In the data rows, the value 500 means zero.
Here are some points:
[492 472 517 458 535 504 497 568 529 504 532 533 453 506 492 485 505 464 480 462 487 495 549 453 488 561 469 455 468 471 466 546]
[542 569 437 415 573 637 390 531 625 510 533 588 575 492 425 441 391 444 567 436 485 516 614 455 435 451 519 430 507 365 488 697]
[688 501 597 529 564 588 555 632 370 627 521 387 291 490 395 424 443 517 579 516 653 424 659 618 563 668 488 492 473 613 530 490]
[533 605 424 530 464 573 399 365 517 487 439 488 674 483 491 509 425 539 592 539 499 516 476 554 487 332 574 558 557 459 525 548]
[538 493 533 556 469 474 553 483 412 517 474 427 458 491 501 503 520 541 511 543 548 473 474 577 541 519 508 547 517 577 523 417]
[268 491 423 558 351 306 528 289 527 360 432 536 720 501 684 632 639 547 387 573 364 568 214 444 486 301 521 590 563 491 486 325]
[465 416 559 544 464 382 623 543 407 500 519 444 378 512 531 533 603 522 428 528 512 484 438 510 554 600 457 522 482 603 499 358]
[491 544 461 514 481 517 467 434 528 486 480 513 588 500 506 507 479 513 519 517 481 512 471 504 490 422 534 522 526 469 505 519]
[303 485 427 491 447 398 479 400 604 392 534 596 669 509 613 575 579 484 400 491 363 570 349 388 445 372 490 502 516 406 463 482]
[438 426 545 542 449 383 611 503 424 482 498 462 427 503 570 550 600 521 426 523 489 481 408 505 545 548 462 533 493 588 493 351]
[619 508 531 457 592 620 464 627 511 581 544 496 385 493 398 422 415 465 558 452 563 465 669 516 491 597 490 435 461 483 498 624]
[501 582 439 585 407 504 462 309 464 471 406 449 676 481 542 527 479 571 561 591 513 506 381 589 519 321 584 611 579 519 534 437]
[389 475 471 488 473 422 506 463 556 436 506 548 566 509 573 551 564 496 437 496 427 531 410 429 474 456 477 504 498 464 484 468]
[652 616 467 521 522 671 406 453 487 572 452 456 553 481 404 437 360 528 651 527 584 477 601 617 500 433 575 529 528 485 542 597]
[601 489 552 525 526 545 537 560 418 564 491 431 390 500 444 459 480 513 536 511 582 459 565 580 540 579 493 511 486 573 524 483]
[761 539 600 630 483 595 584 501 259 639 422 289 339 480 398 424 431 600 644 599 711 406 594 749 602 595 561 604 536 706 576 399]
[694 504 567 466 619 642 491 669 467 617 548 461 301 500 356 399 396 472 589 447 620 445 711 557 522 665 486 434 450 526 512 617]
[731 602 532 661 418 596 510 370 294 596 379 300 504 472 429 449 417 622 675 634 689 428 510 769 591 439 608 656 584 654 600 389]
[473 478 507 492 503 491 512 526 496 492 513 509 473 507 514 508 519 492 476 489 479 504 497 486 496 519 483 483 489 496 481 490]
[845 506 660 607 539 643 620 617 220 699 471 264 185 467 337 378 402 569 654 571 777 370 702 769 634 719 526 561 498 743 583 427]
[551 698 363 615 368 597 351 164 493 464 340 436 850 473 517 515 388 613 663 630 514 517 374 661 502 141 669 668 642 482 571 491]
[604 687 370 533 462 679 311 294 558 506 401 483 770 480 446 467 346 564 687 554 528 513 509 607 472 231 632 573 599 417 551 618]
[325 557 376 484 419 445 404 317 620 374 464 600 781 506 604 576 527 503 459 503 357 577 336 407 419 268 540 531 547 373 478 515]
[265 500 408 579 326 299 523 255 515 350 421 520 752 503 687 639 633 566 397 585 371 564 185 460 491 291 530 616 579 503 495 308]
[603 507 553 539 499 543 527 520 407 565 483 420 413 496 451 472 472 530 557 532 583 460 548 594 548 557 513 521 509 576 533 462]
[508 375 614 493 533 416 632 672 423 537 560 469 259 515 498 491 585 471 415 467 531 471 556 467 539 722 418 448 438 592 477 415]
[473 489 496 504 483 463 507 479 496 477 496 501 513 505 523 517 521 500 469 510 477 507 459 491 498 481 499 510 504 505 495 473]
[404 549 431 562 400 425 472 326 503 422 435 496 686 496 588 566 540 542 486 573 437 528 333 514 486 327 551 583 560 496 510 421]
[460 593 415 518 460 528 410 350 558 453 438 525 702 484 531 528 467 527 535 531 450 532 421 503 467 319 566 547 565 428 513 529]
[609 443 597 496 565 530 569 660 418 595 540 441 281 501 426 459 487 480 505 482 593 448 620 554 544 687 465 462 451 583 501 502]
[611 519 555 547 501 544 524 517 415 564 481 407 425 494 458 470 474 531 557 533 586 463 548 600 549 552 516 531 506 583 527 470]
[374 423 507 462 498 397 539 538 541 448 542 556 468 516 570 551 588 465 387 464 425 526 436 396 473 535 434 455 467 471 470 461]
[479 631 402 647 330 475 457 173 434 440 338 409 790 477 578 564 481 623 587 647 511 515 290 647 512 202 630 689 633 545 564 362]
[598 525 509 442 586 620 442 596 536 558 534 524 433 495 398 430 418 458 564 447 538 482 655 505 494 560 499 428 467 453 502 639]
[508 485 514 491 521 502 512 539 493 517 511 497 452 504 491 496 503 495 498 495 512 500 531 496 503 536 490 488 487 512 492 507]
[641 372 677 455 630 523 633 803 399 636 605 451 121 513 399 416 517 442 471 435 620 431 713 506 554 846 404 394 394 610 482 510]
[443 428 511 397 593 481 500 656 604 496 610 595 407 523 490 494 523 415 424 397 440 515 576 357 451 614 426 377 431 428 441 599]
[468 572 452 654 331 423 525 225 387 448 360 398 699 486 596 575 538 625 542 645 517 500 277 640 555 284 599 679 609 598 554 304]
[651 390 676 530 560 487 662 720 326 617 558 388 142 504 432 442 540 501 487 499 648 417 630 578 589 800 438 468 437 680 507 407]
[431 534 447 612 367 416 519 279 431 436 391 434 678 491 593 567 544 591 503 610 497 514 295 582 541 313 573 644 587 562 539 341]
[483 388 592 447 563 448 592 694 483 534 587 516 285 506 491 485 569 444 408 436 505 478 568 425 511 720 399 416 422 542 468 488]
[547 523 495 458 555 574 446 548 541 527 532 503 481 500 451 460 443 470 533 467 516 492 593 487 476 515 503 456 485 457 503 599]
[594 507 517 482 556 578 485 576 488 556 529 483 419 491 426 445 445 483 547 479 551 475 613 528 502 576 500 470 479 506 507 567]
[504 481 506 414 592 541 464 623 575 514 566 570 437 510 457 461 464 430 485 415 481 506 608 422 464 578 453 407 443 422 464 625]
[276 291 592 519 438 190 718 585 438 413 560 515 337 528 662 614 751 485 252 501 408 521 309 378 533 665 374 488 453 602 442 241]
[603 494 561 550 510 530 553 534 397 561 484 418 394 496 456 466 490 525 547 526 590 459 552 594 547 574 509 523 506 594 525 450]
[540 506 507 437 583 571 457 592 563 528 552 536 449 497 440 457 447 451 518 439 503 498 618 455 473 553 483 431 471 448 481 625]
[526 332 646 409 620 461 630 812 482 558 643 528 160 530 458 461 568 409 393 396 524 469 645 405 516 834 379 362 373 541 462 521]
Then 33 other points, each followed by its number:
[536 521 508 547 473 502 519 459 438 516 459 453 514 493 503 505 499 541 519 538 537 485 484 567 526 483 525 548 526 553 527 454] 0
[568 579 465 553 454 569 445 397 469 524 437 452 591 482 461 478 435 548 588 554 542 491 496 589 514 400 561 568 561 515 541 500] 1
[676 516 562 527 550 606 521 569 408 607 496 415 365 492 398 423 430 518 589 515 626 449 634 614 542 598 515 510 492 573 533 518] 2
[335 471 429 326 594 508 396 597 747 422 599 710 552 519 528 512 513 378 407 355 337 579 556 259 379 497 431 350 429 277 425 714] 3
[296 389 507 476 457 311 586 527 545 400 544 567 492 520 623 599 656 474 328 477 381 550 357 361 481 533 422 473 470 491 452 397] 4
[608 513 542 572 473 515 549 484 383 556 445 395 436 487 474 471 483 544 552 557 582 457 513 628 558 536 527 561 520 609 544 422] 5
[529 577 452 552 448 531 459 376 481 480 432 459 617 486 513 507 470 539 565 553 502 501 450 572 512 380 560 570 557 500 531 455] 6
[240 569 345 597 292 332 457 142 555 316 373 540 905 497 706 655 607 585 443 612 348 584 136 480 469 133 584 657 614 452 512 326] 7
[530 514 489 407 592 590 420 598 597 525 559 570 474 511 436 438 431 419 519 422 490 510 630 436 442 543 483 414 454 407 482 664] 8
[528 604 404 460 530 623 351 424 617 494 485 559 673 494 455 473 386 489 584 474 469 526 548 492 448 363 559 485 536 373 502 659] 9
[552 366 645 541 523 406 679 678 345 566 550 408 211 512 490 485 596 503 426 508 583 445 535 531 569 754 419 478 443 664 493 359] 10
[345 241 632 414 565 288 689 774 496 466 641 564 212 532 569 544 701 412 259 407 424 504 491 315 505 805 325 370 374 544 419 401] 11
[312 592 346 538 368 422 402 227 605 356 405 570 851 499 631 602 536 544 484 556 359 575 262 457 449 189 573 588 592 401 500 462] 12
[629 716 384 572 445 680 318 250 515 527 368 453 779 469 438 463 319 575 718 573 560 501 503 654 491 215 659 611 611 453 571 596] 13
[581 610 444 569 449 583 459 342 473 509 410 440 650 476 477 498 417 558 615 561 548 490 466 617 516 337 596 590 572 511 547 505] 14
[357 482 437 452 490 442 447 462 621 421 518 613 641 509 564 550 531 460 436 464 393 558 432 381 443 411 485 459 495 396 461 538] 15
[666 506 574 500 571 615 524 623 415 610 518 432 317 500 405 410 430 497 580 485 622 442 664 582 539 643 499 472 467 562 517 546] 16
[688 618 464 501 541 694 384 476 490 580 461 472 530 474 372 415 348 513 668 506 597 475 646 603 506 450 577 516 525 477 547 638] 17
[345 569 372 459 458 487 383 346 649 393 473 609 758 501 571 554 489 492 480 498 365 562 389 409 427 287 551 507 541 357 477 566] 18
[288 483 442 568 350 312 536 306 501 368 432 522 700 512 675 621 634 555 398 580 385 563 219 465 499 316 515 600 560 514 490 310] 19
[617 522 519 460 579 609 458 584 510 562 526 497 418 496 408 434 414 480 567 457 561 476 650 522 495 570 500 452 473 478 506 610] 20
[156 746 112 401 395 548 108  46 947 242 400 807 999 492 656 626 413 478 535 473 157 684 236 282 277   0 646 532 626  59 465 755] 21
[687 603 471 355 692 797 307 652 648 604 567 591 459 491 296 358 261 403 660 381 555 484 839 462 433 551 514 355 445 333 491 867] 22
[313 605 356 619 293 366 451 111 520 351 346 504 905 489 683 633 553 602 491 638 391 567 156 536 493 111 611 681 639 478 527 325] 23
[695 260 793 496 632 440 789 933 236 674 627 350   0 514 395 401 593 477 417 455 685 377 727 559 626 999 341 402 357 760 488 364] 24
[225 353 491 358 549 329 534 646 680 380 631 694 473 529 612 584 652 375 270 370 297 580 434 210 415 589 382 358 411 361 403 532] 25
[487 478 533 595 412 392 611 425 366 484 447 408 497 493 555 551 580 568 474 590 528 483 375 575 551 488 505 592 536 623 523 320] 26
[256 273 580 388 550 279 653 731 568 422 645 633 282 536 611 568 710 395 230 393 354 546 455 248 466 736 335 358 391 479 405 434] 27
[373 564 395 500 444 474 419 348 602 410 460 563 714 505 574 558 506 508 484 508 397 558 379 446 455 312 539 528 545 406 492 525] 28
[495 528 459 395 583 584 419 548 637 503 552 598 520 503 445 462 434 434 512 421 463 521 612 417 444 500 487 411 463 380 475 676] 29
[642 548 510 507 543 617 473 515 466 580 497 458 452 485 412 428 410 510 596 502 580 466 617 579 515 533 530 495 501 520 529 574] 30
[332 544 389 485 428 431 426 336 621 385 468 596 744 504 602 578 544 502 453 509 367 568 338 416 444 291 528 527 547 388 472 503] 31
[438 580 425 623 349 427 493 240 439 436 384 436 729 491 593 583 540 601 530 623 483 513 287 589 534 274 548 656 601 554 544 349] 32
Which three of these numbered points are nearest to each point below, looking only along the 3 directions in which the first points spread most? Their numbers follow each, nearest first.
[616 523 525 473 565 607 475 582 498 566 518 488 419 495 414 448 422 485 564 469 560 471 632 521 508 566 501 454 476 500 510 588] > 20 30 16
[727 534 570 532 566 633 510 584 393 625 487 389 339 482 366 403 400 526 624 517 662 428 675 667 554 614 527 502 490 569 546 545] > 2 16 30
[705 507 577 465 611 654 491 669 434 628 538 445 300 489 354 387 392 474 599 458 637 439 715 571 524 674 491 442 451 541 524 626] > 16 2 20
[758 631 474 366 701 852 287 649 626 627 560 559 456 486 258 324 231 411 708 381 591 471 873 512 438 541 534 367 454 347 511 887] > 22 17 20
[612 581 471 515 505 625 420 452 501 543 468 479 554 486 430 449 394 519 608 511 543 483 582 569 504 443 556 525 534 475 528 579] > 17 30 1
[329 336 552 416 541 337 607 674 560 439 615 603 352 533 580 588 647 421 304 410 396 527 468 303 478 670 370 393 408 475 435 455] > 27 11 25
[381 641 326 526 397 516 348 207 623 393 393 563 885 493 579 566 458 548 550 553 390 563 329 489 440 156 600 588 600 366 506 534] > 12 18 28
[441 545 438 500 461 495 448 394 556 451 471 530 638 501 535 530 495 509 503 513 449 532 431 489 479 376 535 530 531 451 499 514] > 28 6 15
[522 368 628 505 541 410 664 681 389 562 556 453 228 513 495 487 595 482 415 481 552 458 552 496 548 750 415 458 435 622 483 400] > 10 16 11
[411 319 638 558 453 265 735 615 352 483 542 438 252 520 590 570 698 505 330 520 513 466 401 472 572 724 390 497 447 665 446 247] > 10 11 4
[589 265 742 493 591 387 768 851 306 608 618 404   1 530 462 470 627 459 370 459 614 419 625 499 599 961 342 412 373 711 474 352] > 24 10 11
[353 463 456 426 513 441 465 507 626 428 540 610 567 513 557 539 547 453 413 455 383 548 458 364 440 460 466 440 478 384 455 543] > 15 4 28
[368 630 333 520 396 502 352 222 626 387 410 577 877 493 590 576 467 541 533 548 381 570 326 476 441 172 601 598 595 369 509 527] > 12 18 28
[485 413 613 721 310 257 759 394 193 496 389 283 398 492 637 591 685 647 426 686 588 448 242 686 651 546 502 701 558 808 554  71] > 26 5 32
[569 539 481 403 609 639 406 596 603 549 556 573 475 504 399 431 393 426 559 417 506 503 675 459 445 536 497 402 463 396 487 705] > 8 29 20
[540 455 552 451 561 535 515 628 507 538 563 519 371 503 448 459 480 455 491 450 523 486 606 470 497 633 458 431 449 492 485 566] > 20 8 16
[254 565 348 540 344 375 427 202 603 337 407 573 864 504 668 628 569 545 446 565 334 586 205 431 455 174 566 606 593 407 496 411] > 12 7 23
